In the data rows, zero lies at 7.5, halfway between 7 and 8.
Here are some points, one per row:
[9. 6. 5. 11. 7. 4. 10. 5. 9. 9. 8. 8. 5. 9. 7. 8. 8. 8. 11. 10. 9. 5. 8. 8. 9. 12. 8. 8. 9. 7. 8. 8. 8. 5. 8. 8.]
[7. 8. 5. 3. 6. 7. 7. 5. 10. 6. 11. 5. 9. 9. 7. 11. 6. 9. 6. 5. 9. 8. 5. 9. 8. 4. 9. 9. 7. 7. 7. 6. 6. 9. 6. 10.]
[10. 5. 6. 5. 7. 9. 9. 6. 6. 7. 7. 9. 6. 6. 7. 6. 8. 12. 8. 8. 10. 9. 5. 7. 9. 5. 9. 9. 3. 6. 9. 8. 8. 7. 12. 9.]
[8. 11. 8. 8. 4. 11. 8. 7. 8. 7. 5. 7. 9. 9. 9. 7. 8. 7. 7. 8. 8. 11. 11. 8. 9. 10. 7. 9. 6. 9. 6. 9. 7. 11. 9. 8.]
[5. 7. 7. 4. 11. 8. 10. 6. 11. 6. 6. 11. 7. 5. 6. 7. 9. 8. 10. 8. 6. 9. 8. 6. 7. 5. 6. 8. 8. 5. 9. 4. 7. 10. 7. 7.]
[9. 7. 9. 8. 7. 5. 10. 8. 5. 5. 7. 9. 7. 10. 9. 7. 8. 5. 6. 9. 6. 6. 2. 10. 7. 6. 5. 6. 10. 6. 10. 11. 9. 9. 7. 8.]
[7. 8. 7. 8. 9. 9. 12. 9. 3. 7. 9. 2. 6. 7. 6. 8. 9. 4. 5. 8. 9. 9. 8. 5. 9. 3. 6. 9. 8. 12. 4. 6. 8. 7. 10. 4.]
[8. 10. 6. 7. 8. 7. 7. 6. 6. 6. 10. 9. 8. 9. 7. 6. 7. 5. 7. 5. 4. 9. 7. 4. 7. 5. 7. 6. 4. 4. 6. 7. 6. 7. 8. 10.]
[4. 8. 4. 11. 7. 9. 12. 11. 6. 8. 6. 5. 7. 6. 9. 8. 7. 8. 2. 4. 6. 9. 8. 6. 10. 8. 8. 7. 7. 10. 8. 7. 9. 7. 7. 9.]
[7. 10. 9. 7. 4. 5. 8. 11. 9. 7. 10. 8. 9. 9. 6. 8. 7. 7. 4. 10. 8. 10. 11. 10. 5. 6. 2. 7. 4. 10. 9. 5. 11. 9. 12. 7.]
[10. 4. 8. 10. 10. 7. 7. 6. 9. 6. 6. 9. 11. 11. 10. 8. 4. 8. 5. 9. 7. 4. 7. 8. 4. 5. 6. 9. 7. 10. 8. 8. 5. 6. 8. 6.]
[9. 8. 7. 10. 8. 10. 11. 5. 8. 8. 6. 5. 4. 5. 6. 3. 8. 6. 2. 6. 10. 6. 7. 11. 6. 7. 8. 8. 7. 8. 2. 3. 8. 8. 9. 8.]
[9. 5. 12. 10. 7. 5. 8. 11. 5. 7. 9. 8. 10. 8. 11. 7. 8. 8. 11. 5. 7. 6. 8. 7. 4. 9. 8. 8. 8. 7. 6. 8. 10. 5. 4. 5.]
[8. 4. 9. 7. 9. 7. 9. 6. 2. 8. 7. 8. 8. 10. 7. 10. 6. 7. 6. 10. 6. 7. 5. 7. 8. 9. 8. 6. 6. 7. 6. 7. 6. 7. 8. 3.]
[7. 8. 9. 11. 11. 5. 7. 6. 5. 12. 9. 9. 9. 7. 7. 10. 6. 9. 7. 9. 11. 7. 9. 7. 9. 8. 8. 8. 6. 6. 6. 11. 8. 8. 4. 7.]
[7. 7. 4. 9. 6. 9. 8. 10. 10. 5. 6. 10. 5. 11. 5. 8. 10. 7. 4. 8. 6. 7. 11. 9. 7. 5. 11. 10. 5. 2. 8. 8. 6. 8. 8. 8.]
[8. 10. 7. 8. 9. 8. 7. 7. 5. 5. 7. 5. 8. 7. 9. 10. 6. 1. 7. 8. 9. 11. 11. 9. 9. 9. 9. 8. 5. 9. 10. 4. 10. 8. 7. 11.]
[9. 7. 7. 7. 11. 11. 8. 9. 8. 9. 9. 9. 5. 8. 9. 8. 6. 7. 7. 5. 10. 7. 6. 8. 7. 12. 6. 9. 10. 9. 8. 12. 9. 7. 9. 4.]
[4. 5. 11. 8. 8. 8. 4. 6. 9. 7. 7. 7. 7. 9. 7. 5. 6. 7. 7. 6. 5. 5. 9. 7. 10. 10. 5. 7. 6. 7. 13. 6. 8. 7. 8. 7.]
[4. 5. 6. 3. 7. 9. 5. 5. 8. 9. 8. 8. 6. 9. 8. 7. 7. 9. 7. 8. 8. 6. 8. 5. 4. 8. 9. 4. 8. 9. 9. 8. 10. 8. 3. 10.]
[10. 8. 11. 5. 10. 7. 3. 10. 7. 9. 8. 5. 7. 7. 8. 9. 9. 11. 7. 6. 4. 9. 9. 9. 8. 9. 7. 6. 9. 6. 9. 7. 8. 6. 8. 9.]
[7. 6. 4. 5. 8. 8. 5. 9. 6. 11. 7. 8. 8. 6. 9. 5. 8. 7. 10. 7. 5. 4. 11. 6. 9. 5. 7. 8. 12. 8. 8. 8. 8. 10. 9. 8.]
[6. 10. 10. 9. 5. 6. 8. 6. 7. 4. 5. 8. 10. 8. 3. 6. 5. 8. 7. 8. 5. 10. 11. 9. 5. 7. 8. 9. 6. 11. 6. 10. 9. 7. 8. 9.]
[6. 7. 9. 7. 9. 5. 6. 8. 9. 7. 9. 9. 8. 5. 8. 5. 8. 5. 7. 8. 10. 8. 6. 7. 7. 13. 10. 6. 7. 9. 8. 9. 2. 6. 8. 7.]
[7. 9. 8. 6. 7. 11. 10. 8. 5. 10. 7. 10. 9. 10. 3. 7. 8. 6. 11. 8. 7. 11. 6. 9. 8. 4. 6. 10. 10. 7. 9. 5. 7. 4. 6. 10.]
[9. 7. 6. 7. 6. 7. 5. 9. 9. 6. 6. 9. 7. 5. 6. 9. 11. 8. 10. 8. 2. 5. 4. 8. 7. 9. 6. 6. 6. 9. 6. 8. 10. 9. 3. 7.]
[5. 8. 8. 7. 7. 7. 6. 8. 7. 7. 6. 8. 3. 7. 7. 8. 5. 7. 12. 4. 8. 8. 6. 10. 6. 2. 11. 5. 9. 7. 7. 8. 6. 9. 9. 9.]
[8. 4. 12. 12. 6. 10. 9. 8. 6. 9. 11. 11. 6. 8. 7. 10. 7. 7. 8. 7. 6. 5. 6. 5. 7. 10. 8. 6. 10. 6. 7. 5. 7. 12. 9. 8.]
[8. 9. 6. 7. 5. 10. 5. 6. 6. 8. 9. 10. 8. 4. 9. 7. 11. 9. 7. 8. 6. 6. 9. 11. 7. 7. 5. 4. 9. 7. 10. 8. 7. 7. 6. 8.]
[10. 10. 8. 5. 6. 8. 8. 10. 8. 8. 7. 11. 4. 5. 10. 5. 4. 10. 7. 11. 6. 7. 8. 6. 9. 7. 7. 4. 8. 7. 9. 7. 6. 5. 6. 7.]
[6. 12. 8. 8. 5. 10. 8. 8. 9. 5. 9. 6. 9. 7. 6. 8. 7. 7. 6. 9. 11. 7. 7. 3. 5. 6. 7. 7. 7. 2. 9. 8. 9. 9. 8. 9.]
Along one direction, these points spread out more than along any other. How far along it is each point below, from 0 to 99? 50 is the average, and the first point above lies past it. One standard deviation of the points above along it is 16.
[8. 11. 8. 8. 4. 11. 8. 7. 8. 7. 5. 7. 9. 9. 9. 7. 8. 7. 7. 8. 8. 11. 11. 8. 9. 10. 7. 9. 6. 9. 6. 9. 7. 11. 9. 8.] 32
[8. 4. 12. 12. 6. 10. 9. 8. 6. 9. 11. 11. 6. 8. 7. 10. 7. 7. 8. 7. 6. 5. 6. 5. 7. 10. 8. 6. 10. 6. 7. 5. 7. 12. 9. 8.] 67
[4. 5. 11. 8. 8. 8. 4. 6. 9. 7. 7. 7. 7. 9. 7. 5. 6. 7. 7. 6. 5. 5. 9. 7. 10. 10. 5. 7. 6. 7. 13. 6. 8. 7. 8. 7.] 63
[8. 9. 6. 7. 5. 10. 5. 6. 6. 8. 9. 10. 8. 4. 9. 7. 11. 9. 7. 8. 6. 6. 9. 11. 7. 7. 5. 4. 9. 7. 10. 8. 7. 7. 6. 8.] 62
[10. 8. 11. 5. 10. 7. 3. 10. 7. 9. 8. 5. 7. 7. 8. 9. 9. 11. 7. 6. 4. 9. 9. 9. 8. 9. 7. 6. 9. 6. 9. 7. 8. 6. 8. 9.] 64
[10. 10. 8. 5. 6. 8. 8. 10. 8. 8. 7. 11. 4. 5. 10. 5. 4. 10. 7. 11. 6. 7. 8. 6. 9. 7. 7. 4. 8. 7. 9. 7. 6. 5. 6. 7.] 63
[9. 5. 12. 10. 7. 5. 8. 11. 5. 7. 9. 8. 10. 8. 11. 7. 8. 8. 11. 5. 7. 6. 8. 7. 4. 9. 8. 8. 8. 7. 6. 8. 10. 5. 4. 5.] 73
[6. 12. 8. 8. 5. 10. 8. 8. 9. 5. 9. 6. 9. 7. 6. 8. 7. 7. 6. 9. 11. 7. 7. 3. 5. 6. 7. 7. 7. 2. 9. 8. 9. 9. 8. 9.] 36
[4. 8. 4. 11. 7. 9. 12. 11. 6. 8. 6. 5. 7. 6. 9. 8. 7. 8. 2. 4. 6. 9. 8. 6. 10. 8. 8. 7. 7. 10. 8. 7. 9. 7. 7. 9.] 30
